[[127 122 123 131 130]
 [124 129 128 129 113]
 [127 142 130 102 147]
 [124 131 127 124 146]
 [130 126 131 131 130]]
->
[[124 129 128]
 [127 142 130]]

[[118 129 118]
 [126 108 117]
 [117 136 120]
 [137 107 104]]
->
[[126 108 117]
 [117 136 120]]

[[147 143 144]
 [107 126 110]
 [111 146 143]
 [130 105 148]]
->
[[107 126 110]
 [111 146 143]]

[[137 144 124 129 128]
 [137 118 118 124 127]
 [137 102 116 123 127]]
->
[[137 118 118]
 [137 102 116]]

[[137 139 122]
 [133 138 124]
 [129 123 106]
 [144 138 111]]
->
[[133 138 124]
 [129 123 106]]

[[123 126 125]
 [110 115 114]
 [105 111 111]
 [106 110 110]]
->
[[110 115 114]
 [105 111 111]]

[[138 149 149 149]
 [147 113 114 113]
 [105 144 144 145]
 [152 135 136 136]
 [110 105 105 104]]
->
[[147 113 114]
 [105 144 144]]

[[132 151 113]
 [133 116 112]
 [133 125 154]
 [128 131 152]
 [133 116 113]]
->
[[133 116 112]
 [133 125 154]]
---
[[131 140 117 103]
 [125 118 128 132]
 [120 143 147 115]
 [140 123 107 140]
 [111 118 141 124]]
->
[[131 140]
 [125 118]]

[[150 150 131 129]
 [128 127 129 128]]
->
[[150 150]
 [128 127]]

[[131 112 138]
 [118 108 144]
 [134 113 140]
 [142 123 100]]
->
[[131 112]
 [118 108]]

[[132 131]
 [137 121]
 [147 153]]
->
[[132 131]
 [137 121]]

[[147 130 103 137]
 [117 145 139 105]]
->
[[147 130]
 [117 145]]

[[135 123 140 123]
 [152 134 129 119]
 [126 133 127 134]
 [143 143 120 139]
 [143 144 120 140]]
->
[[135 123]
 [152 134]]

[[137 123 142 126]
 [133 122 137 126]
 [144 118 157 123]]
->
[[137 123]
 [133 122]]

[[122 126]
 [118 139]
 [109 119]
 [104 120]]
->
[[122 126]
 [118 139]]

[[118 151]
 [128 152]
 [116 151]
 [125 152]]
->
[[118 151]
 [128 152]]
---
[[122 111 130 110 126 110 117 113 103 112 132 126 108]
 [148 126 139 128 132 124 148 126 126 149 142 134 114]]
->
[[148 126 139 128 132 124 148 126 126 149 142 134 114]]

[[136 122 141 140 141 122 116]
 [128 127 141 119 141 140 131]
 [124 126 142 115 143 142 134]
 [137 123 141 140 141 122 116]
 [138 136 108 149 107 105 117]
 [111 107 134 130 130 126 112]
 [150 150 120 131 126 126 143]
 [136 123 141 140 140 122 115]
 [112 137 111 105 110 146 149]
 [127 126 142 118 143 141 130]
 [111 134 112 105 111 143 149]]
->
[[128 127 141 119 141 140 131]
 [137 123 141 140 141 122 116]
 [111 107 134 130 130 126 112]
 [136 123 141 140 140 122 115]
 [127 126 142 118 143 141 130]]

[[109 119 107 124 118 112]
 [126 130 121 141 135 114]
 [128 122 132 112 116 134]
 [129 155 145 148 149 136]
 [133 116 131 119 117 121]
 [128 143 142 133 135 137]]
->
[[126 130 121 141 135 114]
 [129 155 145 148 149 136]
 [128 143 142 133 135 137]]

[[114 112]
 [138 142]
 [116 110]
 [116 110]
 [137 142]
 [106 114]
 [116 126]
 [140 140]
 [116 110]
 [121 141]
 [118 132]]
->
[[138 142]
 [116 110]
 [106 114]
 [140 140]
 [121 141]]

[[129 126 112 116 113]
 [108 103 113 126 116]
 [141 120 115 144 135]]
->
[[108 103 113 126 116]]

[[127 125 128 125 133 126 133 124 116 129 127]
 [125 138 124 123 130 126 125 121 106 125 130]
 [127 128 129 124 126 129 127 125 142 137 131]]
->
[[125 138 124 123 130 126 125 121 106 125 130]]
